In the rows, 128 means zero.
Each path is a new rotation, seen through one point. The rows after it are directions, each followed by how far the rotation turns it, in degrees a step (0 if it stays put).
Each turn is a multiple of 5 degrees from 10 to 175, or 0.
Each row of a path follows its step; steps can be skipped.
Rotation 1:
step 1: [148 130 114 121 131 113 115 123 123 126 127 130 119 124 116 116 127 119
 126 143 130 125 129 126 127 135 134 123 132 128 138 116 134 125 121 128]
step 2: [125 113 133 130 127 125 137 133 127 140 125 131 140 109 134 122 125 118
 129 131 126 128 135 114 146 134 133 115 128 126 127 127 115 123 127 131]
step 3: [119 148 121 134 130 136 127 125 124 126 126 128 128 135 137 137 126 120
 138 136 126 140 138 123 125 120 122 121 129 136 121 135 111 138 129 116]
step 5: [135 119 142 129 111 134 118 130 121 134 128 118 124 124 121 124 126 119
 127 128 137 129 120 115 132 134 138 135 110 123 137 140 122 127 122 132]
step 6: [120 138 128 127 120 134 126 141 123 129 124 117 121 131 130 133 129 131
 136 141 115 119 154 124 132 134 137 123 134 134 138 127 132 127 134 131]
step 8: [137 127 123 128 125 122 123 121 118 114 140 115 120 127 124 116 118 129
 129 131 129 135 113 125 128 134 129 123 118 123 121 123 121 148 135 121]
step 12: [128 132 136 136 129 133 110 118 120 113 119 133 131 131 137 126 137 116
 116 131 130 114 115 119 130 126 137 126 119 134 128 130 132 129 120 129]
step 13: [135 121 119 131 135 130 121 129 133 123 127 111 134 136 118 127 126 125
 143 137 120 127 136 131 133 139 140 125 119 122 135 135 121 122 120 147]
step 14: [121 118 135 119 125 128 138 126 116 128 124 122 128 130 136 138 120 121
 122 125 113 135 138 124 125 133 120 125 140 120 147 135 120 124 137 122]
step 15: [125 134 144 126 132 139 118 119 117 121 134 127 114 134 138 128 123 127
 130 130 128 130 122 127 136 122 120 133 137 134 112 116 121 138 136 138]
[129 127 127 127 127 132 134 132 127 125 125 131 126 125 128 132 129 131
 121 132 126 126 128 129 128 130 126 125 128 124 129 126 129 129 123 128]	145
[127 122 124 132 125 128 127 130 132 124 127 130 123 124 128 129 129 127
 132 126 124 132 125 127 128 123 126 129 131 131 128 130 133 127 127 128]	0
[127 128 131 130 128 131 132 128 129 127 124 125 126 127 128 130 128 127
 131 125 131 128 127 126 128 133 130 127 129 131 131 129 129 133 132 119]	125
[125 124 131 127 121 127 133 125 123 127 135 130 127 124 128 127 123 126
 127 129 128 125 125 124 128 129 128 130 126 127 127 127 128 126 131 126]	115
[124 126 132 125 126 128 129 128 131 134 129 133 124 129 129 125 130 129
 127 131 125 131 131 132 129 128 132 124 132 131 130 129 123 129 130 129]	90
[128 130 126 124 126 133 131 132 130 129 129 126 135 126 124 131 129 124
 129 128 123 127 131 125 133 125 128 129 131 127 129 128 127 124 131 127]	95
Rotation 2:
step 2: [123 128 133 132 144 136 130 136 134 125 113 140 143 124 122 116 126 129
 128 134 113 139 141 124 121 133 137 126 120 129 129 115 122 123 122 124]
step 4: [144 133 126 141 131 140 121 118 126 139 117 143 133 130 130 122 142 122
 134 124 132 122 132 132 115 119 123 126 118 122 138 123 139 124 134 132]
step 5: [117 132 135 124 137 127 122 123 125 141 126 155 136 128 139 123 140 118
 125 134 122 123 124 131 132 132 129 137 117 123 131 129 114 133 126 130]
step 6: [129 130 132 124 128 129 116 137 136 139 126 151 137 138 130 130 119 133
 129 128 128 134 132 129 133 135 126 117 128 117 126 135 130 113 112 142]
step 10: [124 134 141 130 122 132 133 133 130 128 120 149 120 130 128 117 135 125
 134 136 127 128 138 141 126 146 139 139 135 126 122 128 117 126 120 126]
step 11: [137 137 128 139 130 124 116 126 132 139 118 138 128 129 123 135 129 137
 130 138 112 138 129 136 126 136 131 135 140 129 126 127 145 127 114 138]
step 12: [142 135 125 127 128 138 119 133 142 122 128 133 131 133 136 117 147 130
 121 141 121 123 115 129 121 118 139 141 129 127 132 131 133 131 125 135]
step 13: [128 126 129 122 114 141 109 127 121 125 122 140 132 122 125 120 138 119
 133 138 123 134 122 130 124 138 129 123 115 133 121 144 125 134 125 136]
step 15: [123 142 127 121 128 137 125 133 132 116 118 140 120 119 122 129 128 133
 132 130 128 121 136 127 108 124 134 134 138 119 133 128 123 129 107 135]
step 16: [123 130 124 133 126 141 132 122 137 127 120 128 139 117 127 143 133 124
 115 143 114 137 127 133 114 130 131 125 124 129 120 120 133 133 119 143]
[125 131 128 120 130 130 129 128 128 129 130 127 128 126 132 133 126 126
 132 127 130 128 128 127 126 125 126 126 127 124 127 132 125 127 128 136]	45
[121 126 128 129 128 128 125 126 123 132 130 127 129 127 128 134 125 126
 126 131 124 133 126 131 131 132 129 129 127 129 128 129 129 131 126 127]	135
[132 127 128 128 131 129 130 125 126 129 123 127 130 124 125 126 126 131
 131 129 123 132 127 127 129 128 121 123 125 127 126 125 133 128 128 130]	155
[130 132 132 127 123 127 129 123 131 131 128 130 127 128 131 128 126 130
 121 130 127 129 133 125 130 129 126 132 128 125 130 130 131 132 132 130]	60
[129 127 129 129 133 127 130 125 127 131 130 131 127 134 129 130 127 126
 127 124 125 126 129 127 129 130 129 126 122 122 131 127 127 122 129 125]	20
[128 128 124 129 127 125 127 121 134 128 128 128 132 128 123 131 129 127
 128 126 130 124 128 126 127 135 125 127 129 131 124 132 128 126 126 129]	145
Rotation 3:
step 0: [137 114 118 132 127 139 133 127 147 118 119 116 107 134 129 141 119 129
 132 125 141 115 129 124 124 123 128 125 128 137 138 116 131 129 131 130]
step 1: [120 126 122 117 117 121 125 130 146 134 129 130 114 118 134 120 138 116
 138 114 128 117 129 136 112 117 118 132 125 122 129 119 141 125 127 133]
step 2: [117 115 123 125 112 136 132 123 137 128 123 122 123 119 124 140 128 114
 129 115 137 117 132 135 138 142 118 134 125 141 132 135 124 120 126 112]
step 5: [129 118 122 111 127 137 132 132 135 122 111 128 122 125 128 145 132 125
 130 131 136 123 129 128 134 129 142 144 113 123 118 112 123 137 136 135]
step 6: [129 139 128 129 107 133 123 148 135 146 126 137 128 112 124 135 124 129
 142 123 131 126 124 138 128 127 134 136 131 126 135 113 131 121 130 138]
step 7: [121 116 134 125 119 130 141 136 135 127 106 133 138 124 116 131 140 127
 147 120 130 120 115 122 135 138 126 136 127 126 123 138 117 126 129 132]
step 8: [139 131 137 126 115 123 138 144 133 133 121 146 119 125 114 127 108 130
 130 137 136 116 127 116 132 129 125 129 118 140 124 126 135 135 133 128]
step 9: [134 130 147 118 125 122 132 131 141 131 104 129 128 126 122 135 130 132
 136 141 124 116 120 136 116 124 125 124 131 111 137 130 129 119 126 118]
step 13: [142 127 134 132 115 129 140 124 131 139 124 120 136 144 116 143 114 123
 126 130 125 124 123 123 125 121 139 122 112 138 126 124 121 143 128 122]
step 16: [127 109 126 133 124 118 144 131 111 122 124 131 126 140 137 147 125 135
 133 130 136 122 127 122 134 126 116 121 124 133 146 126 137 134 134 129]
[122 128 128 130 125 124 124 127 129 127 128 126 129 128 126 126 124 131
 129 127 126 126 127 133 128 124 125 128 130 121 125 130 124 125 128 131]	135
[123 125 127 125 130 128 128 130 124 130 126 124 128 130 125 131 124 128
 124 124 129 125 133 122 127 128 129 128 128 132 124 128 124 128 131 127]	135
[128 123 128 132 123 125 128 131 122 127 130 132 126 126 127 127 128 130
 130 126 127 130 124 126 129 133 128 127 129 130 129 136 125 131 127 127]	80
[125 131 129 134 128 128 132 130 127 129 125 128 126 130 126 127 130 131
 135 127 126 128 129 126 131 127 133 128 130 130 128 123 126 130 127 134]	45
[131 127 126 128 132 122 128 127 129 132 128 126 130 135 127 129 125 127
 132 130 127 132 132 131 125 128 127 127 128 131 130 133 128 130 127 131]	20
[130 131 130 130 128 127 130 130 126 127 121 125 130 125 126 126 135 125
 126 121 126 132 131 128 123 128 126 128 129 126 127 130 128 127 126 126]	135
Rotation 4:
step 0: [131 132 134 131 121 127 124 138 128 122 131 130 140 125 132 126 126 113
 124 112 119 140 137 123 113 131 122 126 129 128 142 126 134 134 130 133]
step 1: [125 139 123 119 125 135 134 133 130 112 139 116 133 115 118 135 133 127
 131 126 118 125 128 122 133 128 129 133 118 128 128 133 140 128 121 116]
step 3: [127 115 138 129 139 123 118 119 123 133 136 124 119 135 134 125 131 137
 138 131 123 123 127 127 135 131 125 116 133 137 137 131 121 118 114 131]
step 5: [125 134 112 139 126 124 134 129 132 129 114 132 137 122 140 134 127 129
 127 126 120 133 138 127 130 134 127 131 131 136 133 139 118 133 138 115]
step 8: [118 132 141 118 138 133 130 128 135 139 129 121 117 132 118 123 122 128
 131 129 128 140 121 127 134 134 128 132 127 131 113 134 132 120 121 115]
step 9: [135 119 138 129 142 121 121 132 127 128 126 132 122 141 131 137 126 136
 127 137 126 121 132 126 136 126 130 130 149 126 130 144 123 123 124 128]
step 12: [132 135 130 136 120 131 127 130 135 118 133 140 126 127 130 124 117 122
 124 119 125 143 127 115 126 147 127 128 124 116 134 123 129 132 130 122]
step 14: [120 133 133 113 142 127 135 124 126 130 142 125 119 126 115 128 134 133
 133 132 132 117 122 135 133 138 135 136 135 126 117 129 129 125 134 119]
step 15: [126 125 144 129 133 114 124 126 130 137 127 124 113 134 131 118 130 126
 127 131 128 130 140 135 130 126 126 124 147 137 130 134 118 132 127 136]
step 16: [136 127 127 134 128 123 134 127 136 124 132 136 124 119 135 130 129 138
 128 137 114 132 120 134 130 119 123 126 129 132 152 132 130 121 124 139]
[123 129 126 127 127 128 123 127 127 129 129 125 129 126 131 129 134 131
 135 127 129 130 126 124 124 125 125 125 128 129 131 131 130 132 129 126]	20
[125 129 126 125 125 125 131 126 127 130 125 125 132 127 129 126 122 129
 131 126 127 131 131 129 127 129 127 125 132 133 127 124 128 126 120 127]	145
[125 129 129 128 133 125 123 126 131 131 131 124 126 126 130 129 129 124
 126 130 130 127 126 127 131 126 132 131 132 128 127 126 131 126 123 128]	60
[124 127 125 123 132 133 128 130 122 129 128 128 127 134 128 122 128 129
 125 130 126 127 126 126 132 128 126 126 131 125 129 127 127 129 127 127]	65
[131 131 134 128 122 133 128 126 125 133 130 125 132 125 131 126 126 128
 128 126 127 124 128 127 131 130 127 132 129 126 128 128 132 130 129 125]	60
[127 124 128 127 128 127 132 128 127 126 128 123 130 127 128 129 131 130
 125 123 123 125 124 130 127 126 128 126 126 124 130 127 133 124 127 132]	115
[129 132 130 131 128 128 128 127 127 130 125 125 127 130 131 127 134 123
 124 126 125 129 125 125 127 132 127 123 127 135 126 127 126 126 130 128]	145
Rotation 5:
step 1: [117 130 132 139 130 132 132 120 128 127 120 117 135 132 128 133 126 116
 127 128 112 116 130 119 146 113 129 145 120 133 121 141 129 135 141 129]
step 3: [131 134 130 123 145 131 124 122 110 118 119 135 127 142 114 123 128 133
 114 135 129 133 122 136 126 123 129 123 122 146 147 123 124 131 122 126]
step 5: [127 137 117 132 137 130 117 115 139 125 125 120 146 116 138 143 135 121
 142 140 125 112 132 137 134 124 128 117 132 128 132 118 127 130 128 130]
step 6: [121 143 121 134 128 137 136 115 111 140 133 136 142 122 127 132 129 130
 121 137 142 127 126 124 118 120 131 109 118 130 127 128 122 135 117 133]
step 8: [133 114 124 139 123 120 117 118 132 126 107 131 134 134 140 130 139 133
 132 138 130 126 141 133 130 146 126 118 125 129 122 135 138 135 142 127]
step 9: [128 118 127 132 116 133 125 120 123 140 135 129 135 125 137 135 126 119
 135 118 129 120 144 132 121 129 142 123 111 116 105 124 122 131 128 135]
step 10: [140 135 146 117 129 125 131 147 128 133 126 130 127 125 125 124 133 129
 121 131 136 118 132 134 117 138 144 117 131 128 117 126 116 127 112 141]
step 11: [127 120 140 130 121 122 130 143 116 127 128 127 125 142 141 130 127 138
 110 132 141 124 132 125 117 142 133 132 134 138 132 144 131 121 140 121]
step 12: [123 113 127 135 120 121 125 134 128 115 134 134 116 117 143 131 117 115
 135 123 128 115 135 140 138 132 130 136 134 127 120 133 121 113 142 124]
step 15: [125 125 138 131 135 117 138 146 130 119 114 123 121 132 123 118 128 116
 137 134 133 133 136 135 142 117 121 133 136 135 142 136 136 121 141 133]
[131 127 128 129 133 127 129 132 129 126 123 130 124 123 130 127 130 128
 133 127 129 126 125 129 130 127 133 127 131 128 127 120 130 125 126 128]	145
[129 124 124 129 128 129 132 123 132 123 125 128 128 129 126 130 131 124
 123 129 128 128 128 129 127 129 131 130 131 122 129 129 128 124 134 129]	95
[129 131 131 128 126 128 125 129 135 132 128 125 127 126 126 130 133 131
 125 128 124 126 128 130 127 131 125 126 136 128 129 125 129 131 130 126]	130
[127 132 128 127 124 127 128 132 129 128 130 130 124 127 132 123 125 128
 126 131 129 129 133 132 124 128 129 132 129 128 124 127 134 124 130 132]	20
[131 130 125 129 129 130 128 132 129 125 133 127 123 128 124 127 128 129
 125 129 132 123 128 124 125 125 129 125 125 126 128 126 127 134 128 132]	95
[131 127 127 129 130 129 128 123 130 128 133 125 132 130 129 123 131 133
 133 127 123 124 128 129 128 127 130 130 127 128 124 128 128 126 128 132]	85
